One turn or mirror swaps these rows in pairs. Which row does each one swap with?
The rows were stretched afterwards, more along some directions than others.
q_737: [ 14  -5  14   0  -6   3 -10  -5   2  11   9  -7   0   0  10   1   4  -2
   9  -3  13  10   8   9   8   7   7]
q_939: [  7  -1  -4 -12   1  16   9  -9  -3   2  -6 -10   0   1  16  -4  -8 -13
   3   3  -5   1  -9  -6  -1  -1  -2]
q_392: [  0   2   2 -12   1  12  -9  -2  -9  -1  -1  -3  -8   1  -7  -3   1 -16
 -11  -6  -1   6   3   0  -2   3   8]
q_230: [ -4  -3  -3 -16  -1  12  12  15  -9  -7   2  10  -1   4  -7   6   8 -10
  -8   0 -11  -2  -6  -8 -12  -5  -3]
q_217: [ 11   5   7  -6   6  10  -4   5 -11   8  -4   2  -4   6 -19  -6   6  -5
  11   7  -7  -7  -4 -14  -4  15   7]
q_136: [  8  15  -3  -1  13  13  -1 -12  -3  -8 -10   1 -15  15  -5   0   2  -7
   4   2  -9   2   0   3  -6  10   4]
q_524: [  9  -9  19  -5  -4   1  -7  -6   4  10  -1   2   5   4  18   5  11 -11
   9   3   1   6   4   9   8   5   7]
q_975: [  9  -3  -7 -17   8  16  -3  -3  -1   6   2 -12 -11 -17  -2  -5   3 -15
  10   0  -2   3   0  -5  -9   8   4]
q_461: [  6  -1   6 -16   7  -1  -2  -4   3   0   0  -7  -8   2  14  -4  10   2
  19   1   0   8   4   9  -7  14   2]
q_117: [ -5 -19   9 -16 -12   9  -4   8   2  -2   3  -4   2  -8  17  15   4 -12
  -4   0   1   0  -2   4   4  -9   0]
q_297: [  5   4   6  -1   4   3   3 -21  16   1 -10 -14  -5   3  12  -8  -2   4
  13  -1   5   7   4   4   9  13   5]
q_853: [ 11   8  -9   0 -12  17  12 -12  -3   2 -11   5  -5   3 -10   2  -5  -3
   5   8  -3  -1  -2  -8  -2   6  -1]
q_945: [ 12   7   0  -2  -3  14  14  -7  -6   9  -1  12  -7   7 -17  -6   9  -3
  10   4  -6  -4   0  -1  -6  11  -2]
q_261: [  6   7  -5  -1  -8   5  -5 -12  -4  -8 -11  14  12  10  -3  10   5  -7
  -3   7  -4 -15   3   7   0  -3   6]
q_134: [  1  -7   6  -8   3 -11   7  -6   4  -7 -13  -8   3   5   9  -3  -8  -4
  -7  -2   8  18  -4   5   0   3  -1]
q_691: [  5 -13   7  -8  -4  11   6   6  -6   4  -2   8  16   5   0  11   7  -9
  -5   0   2   2  -1  -6   5  -3   6]
q_200: [ -4   9   3  -7  -7  14   8  -5  -6  -3   7   7   5  10  10   0   2 -15
   0  -4 -13   0   1  12  -9  -5   4]
q_802: [  1   1  11 -12  -8  18   6  -6  -2   6   8  16  -6  11  -9 -10  14 -11
 -10   3 -14  -7  12   9   6   1   4]
q_254: [ -1 -10  12   3 -13   0  -1  10   3   1 -12   0   7   5   0  13  -5  10
  -1   4   4 -10 -11  -3   7  16  -6]
q_507: [ 11  -4   7  -6  12  -4   5  11   6   2   8  -3  -4   6  -6 -16   5  16
   9   0  -1   2   3  15  -4  10  -3]
q_569: [ 10  -8  20 -10  -1   5  -8  14 -16  13   0   8  -1   9   0   8  22  -4
   1   2   2  -1   4  -4   1   4  -2]
q_213: [  6  -5  -8  -5  -3  30  11 -20   1   0   1   2  -7  -2  -2   1  -6 -15
  -8  -1  -9   4   4   3   6   2   4]
q_196: [  7   5   4  -1  12 -11  -6  16 -18  -2 -10  -5   9   5  -3   2  -1   0
   7   0  -2  -2 -10  -9 -11  10   8]
q_819: [ 11  -8  10  -1  -6  11  15   0  -1   8   6  17   7  14  -1   4  12   0
   6   6 -11  -5   2   7   6   3   1]
q_399: [ 10   0  -4  -6   6  12   5  -6  -8   3 -12   1   0   6 -19  -3   3 -11
   0   0  -4  -3  -5 -17   5  14   8]
q_579: [  4  -3   9   1  -8  19  -2 -11  11   4   0   4 -10   3  10  -3  -4   0
  -5   0   0   6   3  17   9   8   0]
q_977: [ 11   0  -9  -7  -6  11  14  -3  -8  -4   8   8   1   0 -17   5  -4   1
  -4   2  -6  -6   1   6  -7   3   4]
q_127: [ -1   2   4  -8   6  -9  -3  13  -4 -11 -12 -10   7  10   6  10   1  -4
   4   2  -2  -1 -10  -6  -7  -4   1]
q_231: [ -9  -2   1  -6   7   9   5   0  11  -2  -8 -10 -12  -3  13  -6  -5   1
   6   3  -2   8 -10   1  -1   9  -6]
q_874: [ 16  -5   5 -12  -1  11   9  -1 -16   3   1   4  -9  11  -2   7  11 -12
  -4  -1  -3  16   9  -9 -13   4   2]
q_248: [  0  -1   5  -8   4  17 -10  -8   9  -1 -14  -5 -12 -11  20   3  -9 -11
  11   1   6   7  -9   0  -2  17  -4]
q_915: [  9   0  14 -13   3  13  -7  -8  -5  -4   0   9 -12  12  10  11  10 -15
  -1   1  -2   6   4   7  -3   3   8]
q_767: [ -1   5  -2 -20  -9  22   4  -3   1   4  15  -7  -7   5   4 -11   2 -16
   1  -3  -8   5  10   6 -11 -11  -1]
q_445: [ -4  -2   6 -15   5  12   5  -3  11   1  -4   1 -21   5  -1  -9   1  -3
   4  10 -10   8  -1   6  -3   8 -11]
q_457: [ -2  -4  25   5  -5  -6 -10  10   6  -2 -11   1   3  13   9  10   3   7
  -8  -3   4  -1  -2  15  13   9   5]
q_259: [  0 -11  -2  -1  -1  -2   6   2   5  -8  -9 -12  11  -6  11  10  -8   3
  -6  -3   4   4  -8   3  -2   5   6]
q_659: [  2 -14   6  -3   0   9  -3  -2   0  -3 -16 -20   7  -7  19   9  -8 -10
  -5  -4   3   5 -11  -1  12  11   8]
q_157: [ -6  -7   7  -8  -8  23  -1   4   7  -8  -4   2 -12  -2  19  12   2  -5
   0   2  -6  -4 -10  14   3   5  -3]
q_702: [  8   5  10 -11  14  12   8 -13  -1   2  -1   2 -25   9  13 -11   6 -12
   9   1 -11  13   6  13 -11   9   3]
q_681: [  4  -3  12 -18 -10  21  -3  -3   1   8   6   5 -11   0  15  -9   9  -8
  -2   2  -6   5   4  13   3  12   1]
q_124: [  4   8   6   2   6  11  -4   4  -8  -4  -9  -4  -8  14 -10  -6   5  -7
  -3  -8  -8  -6   2  -5   3  11  13]
q_728: [  5  -1  12  -9   2  -6  15   2   0   3   1  -3   8  15   5 -11   4   2
  -1   2  -9  -4   6  10   0  -3   0]
q_466: [ -4   1   6 -16  -7   4   1   6   0 -10  -3  20  -3   7   1  12  14  -6
   1   7  -6  -9  -4   4  -6  -1  -2]
q_801: [ -3  -1   6   4  -2  -6  -3  -2   0 -12 -14  -2  -2   3  12   5 -12   1
  -8  -1   6  11   1  15   0   5   3]
q_797: [ -1  -2  -3  -4  -3  25  -8  -4   3  -5  -4  -2 -18  -9   4   5 -12  -7
  -2   1  -1   4  -2  14  -4   7   4]
q_660: [  6 -15  -3 -11  -7  20   6   3   2  -3  -6  -3  -9 -11   9  10 -10 -13
   0   5   1  13  -7  -4  -7  -4  -3]
q_535: [  6   0  16 -17   4  -7  -2   3  -7   4   3   7   4   6   7   0  12  -1
  11   6  -2   2   4  10  -7   7   2]
q_745: [  9  -4   2  -2  -3  17  15   4  -1   3   4   3   2   1   5   8   1  -8
  13   8 -14   4   1  -3  -7   5   0]
q_59: [  3  -1   8  -3  -5  13   7  -1   1  -9 -14   8 -17   5   8  14  -5   0
  11   9  -6   4  -2   3  -5   8  -1]
q_927: [  1 -14  10 -19   0   9  14   9 -10  -1   1   9  -2   3   6   3  11 -17
  -2  -3  -8   6  -4  -7  -5   0   5]
q_139: [  5   2   3 -12   4   2  -6 -19   4  -2   6   6   0  10  -6  -7   3  -8
  -4   1   3   2  11  22   0  -3   5]
q_37: [  6  -2  -5  -7   4  10   2  -4  -6  -3 -10   9  -2   8  -3  12  11  -4
  11   5  -5 -10 -11  -9  -4   8   3]
q_956: [  4  -9  -3 -12   1   8  18  -1  -4  -4  -6  14   2   8 -11  13   5 -12
  -2  12 -11  -1  -8 -10 -12  -4  -5]
q_119: [  8   8   7  -5   2  -5   9   2  -4  -9   0  18   3  13  -3   2  15   2
   7   1  -4  -3   2   6 -15   6   4]
q_487: [ -2 -21  15  -5  -1  -2   0  14   4   0 -11 -13   7  -3  24  10  -3  -4
   2  -3  -1  10  -9  -1   2   8   3]
q_403: [ -3  -4  14  -3 -17  15  -5  -3  -1  -3   4  19  -5  10   3  18  10 -11
  -7   1  -4   2   5  16  -1   0   8]
q_453: [  6   1   2   0   6   0   0  -7   4  -3 -11 -14  -6  -7   8  -2 -13 -10
   6   5  -4  18  -8  -6  -9  13   6]
q_608: [  5  -6   2  -5   1   5   4 -18  15   0   5 -14  -3   3   7  -9  -2   3
  -1  -2  -2  10   9  20   3  12   6]
q_382: [  3  -4   0  -7  -5  14  13   4  -1   0  -4  -1   9  14  -7   5   6 -13
  -3  -1 -14 -11  -2  -8  -1  -4   4]
q_722: [  6 -18   6 -12 -10  11  13  15  -7   8  -6  -7   3  -2   7  -2   9  -8
  -1  -7  -3   5  -8 -10   0  14   2]
q_806: [  6  -2   8  -9   1   7   0  -5   2   0  -3  -5 -11  10  16  -4  13  -4
   5   0  -9  -3   8  17  -6  11  -2]
q_617: [ -3  -6  14  -4  12  11   1   9   2  -4 -17  -4  -6   4  16   9  -5  -9
   4  -1  -9   9 -15  -3   2  12   5]
q_216: [  5  19  -1   1   8   3  -3   1  -3  -1   0   9  -7  10  -6  -9  10   5
   9   2  -8  -9   1   9 -13   9  -1]
q_132: [ -5   5  10 -12   4   7   2  16  -7 -13  -7   6  -5   9  11  10   8 -10
   2   1 -12  -4  -9 -10 -10  -1   4]

q_392 swaps with q_230
q_874 swaps with q_767
q_248 swaps with q_254

